(in the rows, 128 means zero)
Each path below is one point turned by a fixed rotation once a step. After each direction that follows a path, write how fast that rotation turns it, in degrees each step (0 if it stays still).
Each turn is a multiple of 5 degrees from 10 to 175, or 0.
Each row of a path follows its step; steps can be skipped.

step 0: [137 129 115 120 134 126 133 130 129 123 134 124 128 122 132 123 129 131
 134 120 126 118 128 118 118 116 132 138 135 137 129 128 130 125 128 145
 137 129 131 125 129 132]
step 2: [124 127 134 137 139 115 122 120 122 121 139 129 124 119 132 128 125 130
 116 121 130 123 119 131 125 121 127 131 141 129 129 126 126 120 135 134
 130 126 138 136 133 124]
step 4: [127 139 135 123 132 123 128 118 130 124 136 133 128 136 128 131 133 125
 109 136 131 124 133 134 120 124 128 132 134 122 133 133 125 125 118 116
 127 139 130 127 134 129]
step 8: [126 133 120 137 126 126 127 127 112 127 121 120 126 125 123 117 131 138
 127 126 128 134 134 132 130 139 125 121 126 121 132 139 135 129 131 134
 119 130 131 141 130 128]
step 9: [127 129 119 127 122 118 126 133 128 122 132 131 133 131 113 124 136 118
 122 132 116 141 136 122 119 127 131 119 129 132 132 131 127 133 122 125
 125 125 126 118 122 132]
step 13: [131 119 130 134 127 142 121 123 126 127 117 133 131 134 134 123 126 134
 132 129 133 133 128 136 135 122 128 123 132 127 135 131 131 145 123 118
 133 133 136 132 122 120]
step 14: [132 126 126 141 121 123 127 137 119 118 121 134 113 143 133 123 128 116
 130 130 130 123 127 132 121 128 130 127 127 124 124 131 118 128 127 138
 125 128 129 118 130 125]
step 16: [137 129 123 132 126 139 118 130 118 124 124 132 129 128 144 129 122 132
 134 128 120 113 125 129 129 123 133 130 133 124 119 122 127 125 124 119
 135 134 128 117 135 130]
step 18: [131 125 130 124 121 134 128 121 126 123 132 127 141 123 124 118 118 130
 128 133 127 119 123 120 129 126 137 119 137 128 135 132 129 125 132 128
 139 123 142 126 141 128]
step 19: [143 129 128 134 128 123 133 124 123 125 136 130 127 132 130 131 120 136
 118 113 126 131 121 128 120 119 122 128 133 124 127 134 118 121 123 124
 140 141 126 123 122 125]
[128 126 129 129 128 131 130 125 130 124 126 129 127 126 129 129 128 127
 132 126 127 128 133 130 129 128 125 125 129 128 127 126 124 129 126 131
 129 128 130 125 130 127] -> 20
[127 130 128 127 127 133 129 129 125 125 129 126 127 126 129 128 127 125
 127 130 129 128 127 130 130 128 133 127 129 125 127 129 129 126 133 130
 125 130 127 125 131 128] -> 175

step 2: [124 131 126 128 115 123 127 124 127 126 138 118 134 121 119 136 121 120
 123 133 138 121 130 135 117 134 130 119 123 121 122 113 136 126 130 122
 134 133 121 122 125 127]
step 3: [127 122 125 128 121 126 132 126 125 126 130 115 123 123 135 128 118 125
 131 114 121 112 126 132 119 130 115 119 116 123 124 122 131 136 127 122
 130 126 120 128 133 121]
step 5: [131 127 123 129 130 120 135 121 124 123 139 125 125 121 123 132 128 127
 125 130 133 126 136 131 120 136 138 122 112 143 125 130 129 128 138 123
 130 123 116 118 140 125]
step 8: [125 132 122 121 125 132 131 125 129 130 132 120 135 121 125 127 126 143
 135 125 135 117 134 131 125 135 128 135 130 140 126 118 131 115 147 129
 132 123 121 122 131 131]
step 10: [127 130 132 120 124 140 127 130 121 129 136 117 144 131 128 129 126 126
 130 129 135 129 129 133 118 117 116 131 116 130 116 128 128 131 136 117
 140 125 133 130 130 129]
step 11: [117 130 118 115 134 118 122 129 131 126 134 112 135 129 127 130 121 133
 134 124 127 130 130 131 121 128 128 137 111 125 127 121 131 131 139 121
 127 131 127 127 135 136]
step 13: [130 122 143 130 123 122 131 118 133 134 136 111 128 133 126 130 119 127
 127 132 126 132 143 137 126 130 122 128 123 134 121 125 127 130 124 113
 138 130 122 128 131 127]
step 17: [136 126 112 119 123 124 127 130 122 117 133 130 134 128 127 133 129 127
 133 136 130 115 129 129 120 127 140 133 113 134 119 128 120 124 136 120
 127 126 125 124 123 119]
step 18: [122 128 122 123 126 131 139 127 121 128 129 124 129 126 141 131 129 134
 136 120 135 121 137 126 132 122 122 143 119 132 113 131 123 130 129 121
 121 120 120 116 125 124]
step 19: [122 124 130 125 129 131 135 123 144 132 129 124 137 119 131 133 129 136
 127 139 142 120 135 131 130 120 127 142 123 133 122 123 128 133 136 118
 126 137 125 128 126 125]
[126 127 129 129 130 131 131 125 127 125 127 129 127 124 123 128 128 127
 128 128 128 126 126 126 127 128 124 126 127 128 130 131 131 127 132 130
 129 128 127 127 131 130] -> 20
[125 132 128 125 131 126 127 124 129 126 131 129 129 126 129 128 130 127
 129 129 124 129 128 130 127 131 129 127 128 126 129 125 127 126 130 129
 126 124 128 126 125 125] -> 120
[128 130 126 127 127 131 131 126 124 128 129 126 130 127 127 127 126 125
 128 126 131 133 134 127 128 129 127 124 129 131 127 128 127 127 126 128
 126 126 129 129 129 127] -> 140
[131 130 127 127 129 131 132 127 129 126 128 131 124 129 128 126 128 126
 129 128 130 127 127 127 130 125 130 133 129 130 125 125 127 126 130 129
 129 127 129 128 131 125] -> 35

step 0: [128 131 130 130 145 135 134 127 127 111 142 127 126 129 123 135 132 135
 126 127 130 122 124 127 136 110 135 127 131 130 124 127 130 125 126 134
 132 129 140 120 135 135]
step 1: [137 129 127 131 136 119 142 125 125 125 133 124 134 129 124 135 136 118
 122 136 129 124 123 114 135 118 130 130 128 140 124 131 129 112 125 126
 120 136 139 119 129 129]
step 3: [121 127 124 128 142 126 134 132 123 121 130 126 120 126 140 127 133 134
 124 124 123 128 131 114 135 145 129 130 131 143 123 130 133 118 130 137
 114 124 128 126 132 129]
step 4: [128 131 121 123 137 121 131 144 126 130 145 133 133 114 138 130 139 129
 132 119 127 125 131 127 122 134 132 140 127 141 131 131 127 125 123 132
 120 131 129 136 132 133]
step 7: [129 125 129 119 129 132 130 123 123 138 140 125 130 135 132 129 134 130
 127 143 137 115 128 132 134 129 126 134 123 135 131 136 117 112 124 136
 130 137 121 122 134 136]
step 8: [119 127 131 120 141 133 134 124 130 123 145 132 126 128 122 136 127 132
 130 138 127 114 125 123 133 120 131 121 120 130 134 128 130 127 133 137
 135 129 116 130 136 139]
step 11: [125 131 126 123 134 133 132 124 128 118 128 123 122 133 138 134 138 138
 118 132 119 135 128 112 134 125 135 128 130 136 117 135 118 133 130 140
 121 137 132 132 131 127]
step 13: [126 124 133 119 135 123 135 129 134 124 136 122 142 127 146 121 125 130
 123 127 128 129 121 123 128 126 131 134 133 135 128 139 124 127 118 128
 121 132 128 114 137 142]
step 14: [119 137 127 128 141 119 131 128 131 108 136 119 133 127 131 118 123 134
 128 127 134 123 121 129 126 130 135 124 125 140 137 133 132 119 122 137
 128 135 128 124 129 126]
step 17: [128 128 117 137 134 135 137 131 122 125 130 130 125 134 129 135 139 137
 128 129 130 122 128 123 135 121 124 130 128 140 130 118 133 122 125 142
 129 128 135 126 146 142]
[127 126 132 128 131 128 128 129 128 128 129 128 129 128 130 129 127 127
 124 126 126 127 129 129 130 125 129 124 131 130 126 127 127 130 129 126
 124 130 131 126 123 125] -> 35
[130 126 127 128 128 131 129 126 126 126 131 125 132 130 125 128 128 130
 130 127 130 127 124 130 127 127 125 127 126 125 130 126 125 125 132 128
 127 126 128 127 125 129] -> 45
[125 130 126 128 130 132 125 128 133 122 127 127 127 132 129 128 128 130
 128 128 126 127 128 125 129 128 130 124 131 127 128 127 129 129 128 129
 130 124 126 126 128 127] -> 130
[131 124 130 128 125 129 127 126 127 128 130 128 126 126 124 128 129 127
 128 130 127 125 128 125 128 127 128 126 132 131 129 125 131 127 129 130
 133 129 130 126 129 128] -> 45
[130 132 128 128 131 128 129 128 128 128 131 132 125 130 127 126 131 127
 128 128 129 128 126 128 127 128 130 128 130 129 125 131 124 127 129 129
 132 128 129 133 123 128] -> 100

step 0: [126 126 115 125 134 127 117 119 121 129 124 123 124 129 132 112 146 132
 118 119 141 124 123 129 130 129 121 124 128 135 121 136 125 121 133 122
 127 122 124 134 127 124]
step 4: [123 135 133 129 121 132 130 137 138 125 121 126 127 129 122 122 132 144
 122 137 127 129 125 133 124 124 121 142 135 122 135 128 123 125 122 121
 123 139 133 120 141 117]
step 8: [130 134 120 121 130 131 115 127 128 123 128 131 138 117 142 122 130 133
 133 127 143 137 128 129 121 124 116 132 129 128 121 143 124 122 133 136
 126 125 124 129 115 125]
step 9: [120 136 121 128 122 142 127 129 136 114 123 124 118 129 129 132 135 136
 121 141 125 137 140 135 117 117 122 131 121 126 120 131 130 126 127 131
 121 125 128 133 128 135]
step 10: [129 133 124 131 130 130 134 129 126 129 115 150 117 131 133 117 132 133
 126 137 122 128 127 126 121 120 119 130 128 134 136 134 117 115 132 132
 130 131 125 136 135 127]
step 11: [135 119 118 119 124 127 124 124 123 120 127 132 133 128 123 122 131 143
 124 122 131 126 131 140 124 125 113 136 132 136 131 133 112 135 136 127
 119 132 127 130 123 121]
step 12: [117 136 122 132 125 128 128 125 128 120 126 132 120 136 128 121 149 139
 120 125 129 132 126 135 132 123 124 129 127 137 120 126 129 137 116 115
 122 128 125 123 138 123]
step 15: [117 138 122 131 125 141 121 130 140 130 109 132 128 128 133 121 143 123
 129 126 137 132 124 133 131 130 129 133 127 124 134 141 131 120 120 123
 127 132 128 130 135 126]
step 18: [131 131 128 132 125 120 131 126 122 132 104 133 125 121 136 128 146 130
 115 130 134 119 121 126 124 126 122 124 129 127 129 135 122 123 131 125
 116 132 128 124 129 121]
step 19: [126 129 122 132 129 122 127 135 122 115 137 117 129 126 135 120 130 140
 118 132 132 126 123 127 122 119 121 133 130 128 120 136 114 126 128 121
 133 125 137 124 119 112]
[131 127 130 129 129 129 127 132 125 126 130 130 128 129 127 123 123 129
 127 131 128 129 124 126 127 128 128 132 130 129 131 125 127 127 126 130
 129 129 128 128 125 128] -> 120
[129 130 126 132 131 128 130 129 131 126 129 126 130 130 133 129 127 127
 128 127 130 129 130 123 127 129 130 128 130 128 126 131 131 129 125 128
 125 126 128 128 125 126] -> 60
[128 132 128 128 128 124 125 130 129 133 124 132 127 128 131 128 129 129
 129 126 126 129 125 127 125 130 129 127 130 125 128 126 127 130 127 127
 128 126 129 132 128 130] -> 135
[127 128 131 130 125 127 128 130 127 129 129 131 129 129 130 128 126 130
 128 125 129 126 134 129 129 127 131 130 127 131 128 126 125 129 126 127
 127 127 130 125 130 125] -> 45
[130 131 129 128 127 125 130 132 128 124 129 129 127 130 129 128 129 126
 130 128 125 128 130 129 127 126 126 126 126 130 128 124 133 125 131 126
 130 126 128 129 126 131] -> 100

step 0: [126 130 121 123 116 115 122 134 123 131 120 113 124 134 130 132 133 137
 132 130 135 140 128 127 134 133 118 123 132 133 132 130 117 121 122 133
 132 133 132 123 131 126]
step 2: [122 134 136 131 133 142 116 117 126 135 130 129 125 115 132 140 129 131
 125 120 124 133 122 121 123 122 128 126 133 114 133 128 127 128 130 124
 130 133 123 131 140 130]
step 3: [133 123 126 119 115 125 134 120 130 133 127 122 126 134 126 126 126 118
 125 132 126 131 127 125 127 148 124 133 135 132 137 131 128 129 115 136
 119 126 120 120 126 126]
step 4: [124 131 124 137 125 120 128 141 115 126 121 125 130 130 117 133 119 124
 128 139 131 123 127 124 124 126 120 127 118 117 115 128 120 126 126 125
 128 125 140 127 125 132]
step 10: [129 129 138 137 113 128 131 132 122 141 123 131 128 130 126 148 138 121
 126 130 134 124 124 131 134 138 126 123 128 121 131 134 127 126 127 132
 126 132 133 136 138 134]
step 14: [128 122 131 134 132 111 135 129 127 133 122 124 135 133 123 131 124 123
 138 128 125 131 124 130 115 135 123 142 122 116 136 124 136 125 127 138
 126 126 126 132 133 133]
step 15: [130 127 126 126 123 129 123 127 130 122 130 134 113 115 118 131 126 135
 122 131 128 130 124 116 119 117 125 128 124 124 125 120 119 125 124 126
 125 128 137 117 131 113]
step 16: [127 133 129 120 125 129 124 126 122 127 129 123 127 137 135 135 128 118
 126 136 116 132 119 122 136 135 135 128 135 142 122 134 117 133 134 129
 123 126 125 141 137 131]
step 17: [132 133 122 135 128 135 131 121 137 139 126 124 137 126 126 130 118 130
 136 130 128 131 133 131 132 135 116 130 126 112 121 135 136 124 128 133
 134 114 132 127 129 131]
step 19: [128 132 119 123 121 124 118 132 132 124 123 117 123 140 124 128 118 132
 126 117 128 141 121 129 128 124 124 121 134 135 119 127 117 125 129 122
 118 131 119 122 130 126]
[126 125 126 128 125 128 130 125 126 128 128 129 127 126 128 126 130 131
 130 128 128 129 128 128 130 128 130 133 129 125 123 127 129 129 127 129
 125 128 132 125 125 131] -> 130
[128 131 129 126 131 127 129 129 124 127 127 128 130 127 129 128 125 129
 132 129 129 126 125 131 127 130 132 129 128 126 126 128 126 129 130 127
 127 128 123 124 130 127] -> 145
[130 131 129 130 130 130 127 126 127 132 130 130 127 129 132 131 129 127
 128 127 124 132 131 127 127 130 130 125 127 128 125 129 132 131 130 129
 126 128 127 128 128 129] -> 100
[126 126 130 126 128 132 128 128 132 130 132 127 133 126 127 130 128 126
 128 128 129 127 128 128 129 125 130 128 130 129 125 127 126 127 126 131
 129 127 125 128 130 132] -> 100
[127 128 129 128 128 126 128 127 131 129 125 123 127 125 126 126 128 129
 131 128 123 129 133 130 129 128 130 127 128 129 132 129 127 126 128 129
 127 124 127 127 127 129] -> 130
[131 126 129 128 130 129 133 129 127 128 130 128 132 131 125 126 128 132
 125 129 123 130 126 129 126 126 124 127 126 126 127 131 127 128 127 127
 128 125 127 127 127 128] -> 135
[128 128 133 127 127 127 127 127 129 125 125 125 130 130 126 125 131 126
 127 129 130 128 126 127 126 128 131 127 126 127 127 131 131 132 129 131
 126 129 128 131 129 128] -> 170

step 1: [136 134 136 124 129 122 128 128 126 133 118 123 129 117 119 131 122 129
 128 136 132 118 128 125 118 137 144 125 122 124 134 115 119 127 121 127
 128 132 125 125 131 120]
step 2: [135 125 121 127 136 133 134 126 134 121 140 125 138 135 128 128 142 126
 132 130 113 124 120 127 118 126 132 126 131 129 133 118 126 123 127 116
 130 127 126 134 121 117]
step 4: [129 127 141 123 131 128 114 136 129 126 110 129 126 131 132 134 125 132
 131 138 127 123 142 132 128 124 132 123 132 126 137 130 119 128 134 141
 133 122 121 128 130 133]
step 5: [137 127 123 124 132 117 120 129 130 127 139 133 136 127 143 134 123 129
 134 121 118 124 125 133 122 134 119 118 133 136 129 115 133 131 126 137
 133 123 120 124 132 125]
step 7: [124 114 130 119 134 125 129 135 133 129 121 132 125 122 117 135 134 133
 119 128 131 126 133 130 130 121 145 125 112 130 131 125 120 122 133 124
 129 127 127 141 125 127]
step 9: [132 128 131 139 128 131 135 130 128 129 123 118 132 130 135 115 138 122
 141 135 120 137 128 135 119 128 128 131 133 119 137 128 118 136 133 123
 132 125 129 118 132 123]
step 12: [125 131 141 125 133 129 126 133 118 131 136 122 136 115 136 132 133 126
 131 124 129 132 128 128 123 118 133 123 122 132 124 113 125 135 133 121
 136 117 124 121 137 123]
step 13: [125 126 111 130 130 124 142 132 120 133 125 136 140 129 127 125 130 123
 130 121 131 125 131 119 133 136 137 121 122 133 133 120 120 131 131 128
 133 129 127 141 127 120]
step 14: [133 124 126 134 124 139 135 123 143 129 128 129 116 131 117 133 129 131
 125 126 128 126 126 134 118 134 132 123 125 129 140 131 109 121 128 134
 132 124 136 133 127 133]
step 19: [137 133 121 113 140 131 138 130 126 141 128 127 131 122 121 121 129 125
 132 117 129 135 140 127 127 123 125 125 129 128 131 117 121 126 130 124
 136 120 130 130 131 139]
[129 128 127 126 128 127 128 127 124 130 127 126 128 128 131 128 129 127
 130 129 130 130 129 132 135 131 129 129 127 127 125 130 124 127 128 123
 130 128 129 128 128 129] -> 115
[127 127 130 130 129 129 128 125 131 129 130 126 129 129 127 127 130 126
 126 132 127 127 130 129 129 129 126 128 129 128 130 127 127 134 126 126
 128 132 128 134 129 131] -> 60
[128 128 129 124 130 126 127 129 129 129 122 128 133 130 128 127 127 130
 124 128 128 129 129 125 129 131 127 128 129 128 130 125 129 125 131 126
 129 129 128 130 126 128] -> 125
[128 130 126 125 131 127 129 130 129 127 130 132 130 129 128 127 131 129
 131 130 128 123 128 129 129 130 131 128 126 127 127 130 133 129 129 129
 131 127 126 130 126 130] -> 130
[131 129 127 126 129 127 127 127 127 128 127 127 126 130 127 132 130 127
 127 129 128 126 125 126 127 124 128 131 125 131 129 129 131 129 128 122
 124 127 130 129 130 130] -> 80

step 2: [119 125 128 124 129 131 132 137 135 126 133 140 116 127 121 119 127 121
 127 135 132 124 130 136 123 138 140 126 121 124 129 127 117 136 129 125
 126 144 128 134 126 126]
step 6: [147 127 130 129 126 132 120 116 121 129 120 135 130 125 128 130 131 128
 123 125 135 133 134 128 143 136 125 128 137 131 127 140 128 123 134 130
 137 119 119 127 133 122]
step 8: [130 136 128 124 137 142 119 132 128 128 138 132 123 129 127 123 134 134
 133 127 138 120 131 123 132 138 127 138 122 127 130 140 121 134 123 129
 141 136 138 130 131 133]
step 9: [134 136 132 118 115 130 121 122 129 136 121 125 127 128 120 117 118 116
 124 126 134 129 124 128 128 123 124 123 133 135 123 125 128 116 124 139
 131 119 123 123 133 122]
step 10: [123 133 132 141 138 137 126 134 134 121 135 114 131 136 138 125 126 122
 131 136 117 120 123 122 125 134 137 123 134 127 137 126 130 133 122 137
 125 131 126 134 128 126]
step 11: [127 126 123 117 126 127 130 139 128 140 125 131 127 128 130 121 143 125
 134 123 136 124 118 116 126 126 124 135 123 133 119 141 125 125 123 124
 136 135 122 138 132 124]
step 14: [129 127 134 123 130 123 125 128 125 136 128 137 126 124 131 126 123 137
 132 123 145 120 119 127 131 114 115 143 127 123 131 136 132 132 135 130
 132 137 125 126 131 133]
step 15: [138 124 120 124 133 129 123 114 129 127 128 121 125 131 121 123 124 131
 125 138 135 135 126 137 127 130 135 119 132 133 134 112 130 123 121 134
 121 126 119 125 134 138]
step 17: [128 119 137 130 134 130 138 136 126 137 131 133 125 127 128 122 126 139
 129 122 136 134 126 128 134 115 123 121 127 135 125 123 119 125 124 129
 140 133 120 127 144 133]
step 18: [129 126 123 130 131 130 124 129 117 135 133 120 114 129 121 128 127 125
 118 121 124 127 119 132 115 143 139 120 130 129 132 120 136 121 127 120
 126 118 128 122 126 126]
[127 128 129 126 128 128 128 128 125 130 126 126 130 127 126 133 123 126
 127 128 129 130 128 130 130 125 127 125 128 129 126 130 128 132 128 131
 130 129 124 129 128 129] -> 135
[130 125 125 127 125 129 127 126 126 129 129 127 127 126 132 124 124 129
 125 127 129 131 130 129 128 127 130 127 129 131 129 131 133 126 127 128
 128 125 129 128 129 128] -> 125
